The rows below come in pairs that one turn or mirror swaps. Which row does each named row swap with?
The rows were stretched afterwards, more along some directions than others.
j101: [-0.78  2.40 -0.24 -0.62  3.88 -0.46  4.39  1.34 -1.13 -1.35  1.25  4.19
  1.08  1.54 -0.45  3.60  0.22  1.55  0.47  1.22]
j828: [-0.56  1.46  0.12 -0.92  3.82  0.77  3.91  1.53 -1.67 -1.38  0.03  3.55
  0.68  1.31 -0.07  4.42 -0.64  2.81  1.57  2.20]
j159: [-1.08  1.42  2.39  1.36  0.77  0.08 -1.08  0.15 -2.24 -2.89  1.04 -3.73
 -0.42  0.86 -0.78 -2.34 -0.83 -1.34 -0.82  0.95]
j840: [ 2.22 -1.32 -1.57 -0.54  0.11  0.42  0.80 -0.97  0.79  2.79  1.08  3.37
  2.17  0.37  1.07  3.47 -0.19  0.54 -1.32  1.18]
j918: [-0.77 -4.01  2.11 -0.46 -0.85 -0.39 -1.66 -1.82 -0.36  0.33  0.95 -0.47
  1.39  2.63 -0.70  0.05 -0.18 -0.78 -1.64  1.97]
j734: [-2.93  0.23  1.22 -0.43  1.07 -0.43 -0.98  0.84 -2.31  3.01 -0.90 -0.88
 -0.09  1.20 -0.32  0.95 -2.25  4.33  1.64  1.65]
j272: [-0.31 -2.62  0.32 -1.28 -0.61 -0.08 -0.48 -2.16  2.15  0.79  2.49  1.99
  1.93  3.01 -0.48  0.76  0.99 -0.16 -1.86  1.49]
j350: [-0.55 -0.03  2.28  1.33 -0.17 -0.43 -0.58  0.76 -3.39 -4.52  0.75 -2.11
 -2.30  1.11 -0.16 -1.73 -1.71 -2.54  0.03 -1.26]
j928: [-0.24  1.09  1.83  1.61 -1.71  1.20 -0.49 -2.15 -0.58  0.04  0.99 -1.71
 -2.24  0.03 -1.62 -2.29 -0.56  1.79 -0.16  3.13]
j742: [ 1.87 -1.87 -1.23  2.22 -0.40 -1.76  2.48 -2.12  0.28 -1.64 -1.96  0.98
  1.65  0.71 -1.29  3.04  2.85 -0.40  0.13 -1.14]
j100: [ 0.52 -1.69  0.80  1.94 -1.24 -0.45 -0.66  0.63 -0.88 -2.53  0.48 -2.21
 -0.38  0.23  0.43 -2.43  0.25 -5.06 -0.36 -2.47]
j153: [ 0.08  0.13  0.58  2.64 -2.16  0.78  0.34 -2.09 -0.66  0.19  1.22 -2.37
 -2.27  0.99 -0.28 -1.08 -0.23 -0.12 -0.03  2.31]
j713: [-0.64 -1.03 -3.53  0.28  0.25  0.80  0.26  1.91  0.56  2.77  1.03 -2.84
 -0.76 -0.18  1.24  0.67  0.92 -2.37  0.45  0.14]
j123: [ 1.65 -1.65 -1.51  0.54  0.30 -0.57  1.98 -0.97  1.45 -2.79 -2.25  0.76
  1.64 -0.53  0.18  2.78  2.36 -3.03  0.33 -1.38]
j675: [ 0.89 -2.34 -0.93  2.14 -0.10 -0.98  1.45 -1.76 -0.09 -2.26 -2.59  0.74
  1.46 -0.18 -1.24  0.61  3.02 -0.71 -0.09 -1.62]
j410: [ 1.38 -1.52  0.24 -0.41 -0.27  0.85 -1.36 -0.31 -0.06  3.14  0.27  1.41
  1.91 -0.04 -0.02  0.99 -1.15  2.49 -1.92  2.59]
j994: [ 3.39  2.65 -3.33 -1.86  0.89  0.38  0.50 -0.32  5.36  1.08 -1.72  3.26
  2.64 -1.81  3.23  0.08  1.68 -1.46 -1.09  0.78]
j459: [-0.14 -0.67  1.86  1.88 -0.95  2.18 -2.05  1.50 -0.57  1.81 -0.05 -0.10
 -0.60  0.12 -1.92 -1.34  0.08  3.20  0.52  3.75]
j755: [-2.26 -0.30  1.77  0.31 -0.17  0.78 -1.16  0.65 -1.58  2.98 -1.40  1.04
  0.29  1.19 -0.89  0.76 -2.58  2.93  1.75  2.30]
j757: [-0.22 -0.01 -3.58 -1.25  0.26  1.26 -0.01  2.52  2.06  3.24  2.82 -2.82
 -1.08 -0.55  0.71  0.59  0.73 -0.60  0.98  0.67]
j773: [-0.53  0.02 -2.96 -1.38  0.37  1.58 -0.53  2.03  2.48  3.93  2.30 -1.87
 -0.19  0.17 -0.06 -0.73  0.93  1.06  0.72  0.05]
j335: [ 3.12  2.81 -3.56 -3.08  0.75  1.02 -0.80 -0.93  5.52  1.63 -1.29  2.14
  2.20 -2.06  3.68 -0.63  1.54 -0.34 -1.59  0.71]
j337: [-2.81  0.67  0.64  0.69  1.98  0.41  0.63  2.08 -2.78  2.70 -0.40  0.68
 -0.15  2.04  0.51  2.22 -1.77  3.13  1.88  1.14]
j13: [-0.52  0.41 -3.55 -1.17  0.53  1.67  0.64  1.91  2.70  2.31  1.99 -1.92
 -0.33 -0.29  0.32 -0.80  1.20 -0.63  0.09 -0.81]
j11: [-0.51 -1.46 -2.95 -0.79 -0.34  0.30 -0.31  3.01  1.03  2.73  1.95 -1.94
 -1.41 -1.05  0.50  0.46 -0.08 -2.10  0.32 -0.56]
j434: [ 2.96  2.76 -2.30 -0.27  0.50  0.17  0.29 -0.62  4.10 -0.45 -2.36  3.00
  2.31 -1.20  2.18 -1.40  2.27 -1.07 -1.31 -0.25]
j247: [ 0.75  0.66 -0.94  2.79  1.03 -1.56  2.75 -2.23 -0.52 -1.41 -1.68  0.23
  1.45  0.28 -0.62  1.98  3.18 -0.22  0.35 -0.72]
j740: [ 3.06  1.33 -2.52 -0.64  1.16  0.87  0.72  0.62  3.66  0.40 -2.47  2.11
  2.48 -1.63  3.85  0.03  1.11 -3.41 -2.36  0.81]
j352: [-0.81  1.98  1.29 -0.63  3.54  0.03  4.07  1.27 -1.03 -2.32  0.52  4.27
  0.84  2.74 -0.16  3.22 -0.05  1.63  0.31  0.63]
j997: [-0.03 -0.25  1.41  1.33 -1.15  1.38 -0.66 -1.81 -1.55  0.31  0.74 -0.86
 -1.65  0.65 -1.35 -1.21 -1.31  2.13  0.97  2.97]
j641: [ 1.63 -2.65 -0.11 -0.31 -0.66  1.24 -0.20 -0.96  1.18  2.67 -0.47  1.56
  2.69  0.40  0.18  2.69 -1.54  0.76 -1.07  2.75]
j945: [-0.78 -1.21  2.23  0.58  0.07 -0.30 -1.76  0.89 -3.08 -3.31  0.78 -4.08
 -2.02  0.36 -0.44 -2.93 -1.27 -2.42 -1.16 -0.92]
j728: [-0.26 -0.36 -3.13 -0.09 -0.07  0.92  0.03  1.37  1.16  2.08  2.61 -3.69
 -2.01  0.27 -0.12  0.02  1.54 -0.02  0.47 -0.21]
j850: [-0.25  0.81 -2.29 -1.91  2.85 -0.93  0.17  0.74 -1.38  1.04  0.51  3.05
  0.63  0.44  0.15  4.65  0.90  2.27  1.78  2.25]
j935: [ 1.43 -1.60 -0.96 -0.53  0.58  1.34  0.74  0.50  0.35  2.75  0.60  3.59
  1.75  0.39  1.43  4.01 -0.65  0.99 -1.00  1.99]
j646: [ 3.08  0.33 -2.73 -1.13 -0.25  0.23  0.01  0.38  4.87  0.93 -2.09  3.08
  1.93 -2.42  2.74 -0.19  0.96 -2.76 -1.78  0.00]
j531: [-1.74 -0.10  0.93  0.09  0.77 -0.65  0.68  1.57 -2.34  2.07 -0.97 -0.05
  0.28  0.95  1.89  1.95 -2.68  0.63  1.56  0.22]
j727: [-1.00  0.16  3.37  0.35 -1.09 -0.65  0.54  1.49 -2.79  0.37 -0.58  1.46
 -0.02  0.17 -1.25 -0.61 -0.55  0.31 -0.53  0.39]
j782: [ 0.07 -0.57  1.36  2.53 -3.03  1.24 -0.64 -2.85 -0.98  0.10  0.88 -0.60
 -1.50  0.73 -2.35 -1.93  0.52  1.43  0.22  1.94]
j455: [-1.15 -1.56  3.00  0.40  0.08 -1.17  0.61  1.86 -4.20 -0.43 -1.06  1.39
  1.46  0.32 -0.62  0.99 -0.35 -0.93 -0.53  0.57]
j871: [ 1.60 -2.70 -0.65  4.03 -1.09 -0.40  3.22 -2.03  0.23 -2.27 -2.59  2.02
  0.79  0.86 -2.06  2.19  3.16  0.08  0.93 -1.54]
j950: [ 1.77 -0.93 -0.32  0.50 -0.59  1.93 -1.02 -1.43  0.54  2.93 -1.07  2.28
  1.83 -0.02 -0.01  1.90 -0.70  2.38 -1.40  3.65]
j660: [ 0.13  2.16  0.00  0.82  3.21 -0.53  5.25  1.58 -0.89 -1.63 -0.47  4.52
  1.73  1.81  0.24  4.04  0.22  0.28  0.39  1.04]
j230: [ 3.48  2.53 -3.31 -1.74  0.08  0.84  0.18 -1.45  5.76  0.60 -1.28  1.57
  1.41 -1.86  3.79 -1.98  1.69 -2.37 -2.47 -0.78]
j155: [-0.44 -0.35  2.40  2.61 -1.30 -1.10 -0.84  0.42 -2.21 -2.92  0.51 -3.40
 -1.31  1.41  0.02 -2.97 -0.66 -2.43 -0.39 -1.56]
j125: [-2.65  0.88  2.42  0.12  0.10  0.92 -0.51  0.97 -0.98  2.00 -1.26 -0.22
  0.10  1.25 -0.45  0.14 -2.76  3.22  1.92  1.97]

j928 is swapped with j101
j123 is swapped with j100
j531 is swapped with j641
j155 is swapped with j742
j782 is swapped with j352
j727 is swapped with j272
j410 is swapped with j734
j840 is swapped with j125
j455 is swapped with j918

